In the rows, zero is written as 128.
Each named turn below is shown by a few rows before and after it. Which turns, in which order, take the first row of each later pair to the second? The first pair is answered.
J691:
[116 100  75 109 145 152  92 129 148 135 149 129 115 125 105 125  83 127
 118 122]  ->  [114 113  97 103 159 174 130 116 114 135 158 134 107 125 118 128  96 101
  92 124]
[164 166 124 148 113 169 165 142 102 112 150 138 156 158 151 142 147  83
 142 109]  ->  [170 170 131 155  93 147 145 152 119 114 135 135 169 165 148 142 153 102
 158 115]
[106 145 123 131 103 113 139 108 113 150 149 110 147 143 147 133 119  91
  99 142]  ->  [104 147 128 134 100 106 137 108 113 146 144 108 152 141 146 131 123  96
 107 141]
J335:
[163 100 156 139 118 124 130 103 164 147 104 145 128 150 109 147 160 113
 130 142]  ->  [154 108 161 134 124 141 149  95 146 145 121 143 129 146 111 148 154  91
 111 140]
[123 144 134 124 124 121 134 137 113 127 118 123 134 127 122 141 138 130
 155 129]  ->  [119 147 136 122 132 128 144 129 102 127 121 116 132 129 130 142 134 116
 138 125]
[128 145 149 145 134 130 144 138 121 127 118 129 127 128 117 141 147 132
 116 118]  ->  [122 144 142 141 115 129 140 127 123 136 125 125 137 136 123 139 139 119
 106 121]
J747:
[135 140 150 134 151 116 133 114  90 114  82 152  71 112 124 140 149 137
 169 136]  ->  [109 120 100 112 176 144 129 106  94 121 131 155  66 107 120 138 112 109
 125 130]
[146 149 158 133 136 132 134 131 125 124 106 138 121 130 126 136 158 138
 162 131]  ->  [122 116 105 106 160 156 128 122 135 122 146 147 111 120 110 129 114 120
 123 120]
[157 131 160 126 139 144 169 122  99 119 121 131 128 122 138 128 142  96
 121 136]  ->  [169 107 143 120 162 151 147 135 126 116 110 139 105 109 122 120 128 131
 147 131]
J657:
[130 138 153 146 128  96 132 126 116 137 138 107 141 147 138 146 142 153
 158 141]  ->  [112 109 106 123 148 110 111 124 142 135 162 112 134 140 121 135 102 152
 147 130]
[168 130 135 121  78 138 122 151 121 124 116 137 118 129 175 161 116 150
 155 124]  ->  [154 105 110 112  94 154 109 155 137 125 135 146 107 116 162 155  94 146
 146 119]
[149 120 100 139 112 102 108 176 170 171 120  77 131 164 115 141 152 173
 125 147]  ->  [150 105  99 120 192 146 131 171 151 160 142  96  86 132 103 150 146 166
 104 139]

(2 to 3 turns a pair)
[ 92 110 102 107 169 135 150 114  95 126 154 137 114 142 136 131 110  81
  72 144]  ->  [105 153 141 140  75  81 138 121 109 134 109 115 163 169 155 133 149 107
 115 153] : J657, J691
[114 144 131 122 146 137 144  94  86 162 150 126 144 142 141 128 123  76
  58 116]  ->  [104 133 104 114 140 136 122  97 108 167 156 128 152 142 136 120 103  82
  56 114] : J657, J657
[146 115  94 104 104 139 117 155 190 138 120 101 140 138  98 118  95 117
 139 123]  ->  [156 153 153 125  85 137 163 144 130 141 108  90 148 160 134 137 142  82
 124 132] : J691, J747
[150 130 154 120 170 158 176 110  74 121 143 132  94 122 142 144 163  93
  99 127]  ->  [140 113 121 108 192 170 154 110  93 120 149 138  83 113 125 142 140 104
  99 125] : J747, J747
[ 72 121  65  93  89  77  82 155 162 133 165 121 193 191 116 101  69 100
  82 119]  ->  [ 83 154 128 106 117  98 160 133  69 130 166 123 175 201 150 127 118  44
  40 127] : J691, J691, J691
[155 122 126 139 139 111  99 187 180 120 108 118 103 117 121 102 119 153
 134 138]  ->  [177 140 169 150 149 118 140 178 132 116 105 121  95 121 138 116 160 133
 124 147] : J691, J657
[136 129 144 134 183 176 153 132  89 122 128 148  90 122 122 152 132 116
 121 122]  ->  [127 141 156 142 163 165 168 128  80 127 131 138 106 133 137 158 141  96
 106 128] : J691, J747, J747
[162  99 164 111 237 172 129 144 106 105  99 156  74 100 111 137 142 153
 152 117]  ->  [162 145 206 137 193 149 169 134  58 112  92 143 104 134 137 151 184 123
 138 130] : J691, J747, J747
[120 135 120  99  91 105  81 130 174 130 146 117 162 131 130 111  92 140
 164 120]  ->  [122 169 155 113  72  99 127 114 121 136 142 110 177 151 154 125 124 108
 139 132] : J691, J747
[ 94 108  81 100 141 154 129 114 130 125 198 132 130 125 127 134  78  75
  69 140]  ->  [ 99  87  69  97 158 160 105 121 158 116 184 138 113 106 111 121  65 105
 100 133] : J747, J657, J691
[127 161 129 189  95 100 128 129 143 150 104 127 140 139 148 116 152 134
 157 146]  ->  [132 131 100 175 117 114  92 140 169 141 105 131 119 124 129 103 131 160
 174 134] : J747, J747, J747
[110  86  60  91 125 114  90 138 178 100 122 134 118 115  97 108  72 145
 126  93]  ->  [136 166 175 133  88  90 177 121  72 102  88 114 141 150 152 141 170  93
 111 114] : J691, J747
[ 90 152 101 109 105 125 156 108 126 144 182 104 165 144 154 118  97  52
  26 130]  ->  [135 193 178 154  63  77 169 122 103 137 111  93 181 158 174 127 167  99
  94 140] : J747, J747, J747
